One vector is turned by the same rotation once a tick. Each row is the vector after some number of ticks, and that number follows the row.
The counts run from 0 to 464.
[ 88 154 133 181 122 197 135 115 121 125 134 139 108 126 122 198 105 123
 126 117 142 127 123 111 136 129 109 111 105 191  84  89 108  90 110 152
 134 134 128 123  97 135 135 118 167 141 153]  359
[129 168 120 121  83 105  85 122 133 110 122 135  94 114 109 152 146 118
 112 111 119  95 111 114 101  99 183  94 159 131 133 145 137 157 162 141
 152 180 156 126 169 115 119 113 125 117  75]  51
[143 152 109 171 154 129  71 141 156 111 160 148 121 130 134 183 101 137
 130 135 154 113 134  71 110 113 111 120 123 139  96 135 100 110 148 135
 167 148 111 119 143 111 118  88 198 146 106]  193
[105 167 104 138 141 161 164 140  70 113 138  94 151 142 113 138 146  99
 124  92 128 112 105 142 148  94 122 121 183 134 145  64  93 141 192 121
 134 147 154 127 119 149 106 122 133 117 161]  167
[123 180 116 190 140 163 112 138 118 126 139 156 163 121 129 174 105  90
 111  86 128 118 134 126 135 100  86 102 146 187 140  93 113 109 129 139
 163 141 117 106 126 119 156 133 152 132  94]  245
[146 153 130  83 109  55 109 142 132 151 129 128 135  91  99 147 104 141
 144 111 133  89 110  88  86  89 169 131 173 128 114  97 131 138 151 151
 157 149 151 151 186 151 152 113 124 158 122]  396
[132 146 106 105  98  75  94 135 111 169 135 112  99 173 150 130 165 126
 125  79 155 111  98  94 133  91 166 123 147 117 113 123 103 151 160 143
 138 145 187 120 154 147 104 115  98 156 126]  214
[ 97 156  77 138 116 125 163 122 100 129 158 124 142 167 157 178 158 114
 149 125 180 130  92 130 142  88 156 149 148 125 132  91 104 142 159 154
 115 162 166 120 126 125 119 114 107 125 167]  382
[130 160 133 139 132  76 139 128 125  80 105 112 141  94  84 135 123 124
 120  89 138  67 115 105  90 108 145 127 187 158 124 102 125 108 161 123
 142 156 115 137 156 142 130 129 160 116  83]  340
[112 134 121 128 125 115 131 127 111 131  99 107 100 111  92 127  90  91
 129 113  79  75  91 124 101 104 128 101 155 185  91 100 107 167 105 138
 148 130 174 119 141 172 163 117 123 156 156]  236
[121 162 149 103  89  85  99 121 143 129 135 116  68 122  69 163 145 151
 120 112 121  82 114  84 102 110 172 102 153 107 103 110 135 118 160 140
 165 162 143 152 153 143 110  91 143 124 113]  113
[116 136 101 123 136 147 119 140  92 123 146  94  84 177 145 135 153 138
  98 110 122 105 105  93 152 100 155 111 151 109 106 118  79 161 177 113
 134 145 175 128 126 162  84 108 148 135 165]  270
[130 102  98 115 126 126 115 135  94 141 137 125  87 134 172 143  96 127
 125 143 144 120  70  92 103 103 159 144 108 131  95 154  82 165 158 134
 153 151 190 124 157 145  86 113 120 171 138]  38
[114 144 121 179  96 190 152 104 114 100 102 158 134  86 164 184 100 121
 109 110 143 134 107 123 127 115 129 129 114 209 102 105 117 124 123 154
 111 156 145 116 125 128 147 151 154 140 120]  421
[121 139 101 126  96 113 122 123  97 118 107 101  92 150 136 108 165 107
  95  85 101  90  91 111 133  93 157  98 170 149 113 135  98 190 154 127
 126 144 194 109 147 160 110 130 112 147 125]  327
[150 165 134 155  91 162  71 139 124 110 122 159  98 101 167 163 114 151
  82 106 131 115 153  63 128 100 140  89 147 158 115 137 115 122 156 129
 146 155 139 118 151 130 123 144 170 145  78]  425
[134 108 101 124 128 115 124 138 104 177 131 129 135 126 163 150  74 118
 156 123 153 112  93  84 109  99 125 155 112 163  83 110  93 140 121 144
 154 111 186 117 147 166 157 116 118 189 165]  304
[122 171 141 151 143 106 135 138 131 100 142 127 155 106  85 181  98 125
 149 126 154  79 120  91  93 107 119 131 159 143 130  83 115  73 158 131
 176 139  90 149 146 123 127 101 179 117 100]  12
[ 95 121 121 173 119 179 165 133 118 115 134 138 122 152 175 186  95 104
 142 160 172 117  82  95 144  94 123 142 106 173 106  96  84 107 133 125
 146 137 136 120 125 131 125 122 150 139 164]  365
[121 186 114 161 124 100 110 136 160 133 161 142 156 147  97 206 131 107
 151 102 164 101 140 114 131  99 125 125 150 145 117  74 124  93 110 153
 156 139 115 120 129 102 160  95 160 132 137]  460
[116 179 111 160 155 146 130 120 129 106 149 129 165 101  89 192 117 136
 121 117 134 106 137 129 119 116 121 115 179 136 108  61 115 108 160 153
 134 155 112 126 131 121 145 109 198 108 143]  177
[113 137 104 122 121  88 138 136 103 116 143  85  98 202 134 125 170 110
 135  89 152  87  92  89 137  89 146 134 155 109 115 115  86 146 177 107
 139 139 170 130 129 149  92 101 123 139 148]  106
[121 161 114 182  95 119  89 128 159 115 143 152 128 165 167 185 139 127
 137  96 193 112 123  72 130 104 128 128 115 164 115 139 109 100 122 144
 147 142 124 113 123 101 131 107 147 140  95]  199
[ 95 137 116 149  75 147 170 117 100 127 129 153 130 152 178 176 133 106
 141 151 187 129  78 124 132  75 168 147 114 163 140 103 110 137 145 144
 119 156 167 120 139 117 126 130  95 143 151]  42
[ 93 119  72 145 130 155 142 121  95 125 152 116 104 177 163 161 135 119
 132 135 149 117  67 120 130  92 153 130 117 119 112 128  88 171 166 135
 126 158 182 112 126 137  91 101 132 142 165]  377
[114 179  85 177 152 135 142 119 123 114 142 131 170 122  77 166 114  76
 135  98 114 106  97 169 107  98 113 109 154 176 131  90 121 155 129 146
 149 164 131 109 135 124 157 104 143 111 113]  234
[110 163 113 192 107 182 134 111 132  93 115 150 127 113 147 187 109 112
 112 102 134 122 126 112 134 119 115 106 127 212  98 110 115 117 107 140
 119 147 138  99 118 125 157 146 156 135 123]  251
[106 129 118 136 111 163 130 126  84 180 120 142 115 121 148 161  86  99
 131  97 131 133  83 118 123 112 114 122 102 206  96 109  99 127 108 161
 162 128 178 120 123 163 129 124  95 174 141]  139
[119 110 125 131 141 154 127 145  77 124 127 107 109 136 182 132  90 137
 109 109 145 103 104  57 129 102 123 143 119 148  98 116  73 109 170 108
 153 129 153 129 136 177  85 139 151 170 135]  89
[150 124  86 123 124 105  77 137 125 135 143 132 104 142 175 134 118 127
 121 126 157 103  90  72  98  86 162 132 130 109 117 169 104 154 168 131
 156 156 166 105 169 123 104 105 138 154  89]  39
[131 152 139 118 144  90 119 126 119 113 107 105 122  76  80 151  98 156
 114  92 103  80 128  82  85 132 140 126 176 141  74  87 117 117 144 134
 143 142 138 147 155 169 133 122 178 142 122]  345
[104 161  98 134 132 101 135 131 115 161 144 107 136 176  94 166 126  90
 155  94 135  94  95 131 136 104 121 118 147 155 102  71 111 143 108 149
 149 125 166 114 118 152 148  95 105 148 189]  122
[132 169 145 113 102  91  98 128 116 135 118 120 111  82  70 137 116 117
 121  79  97  88 118 106  91 107 144  95 170 156 129 104 139 120 143 141
 169 152 140 140 169 148 127 111 120 140  83]  62
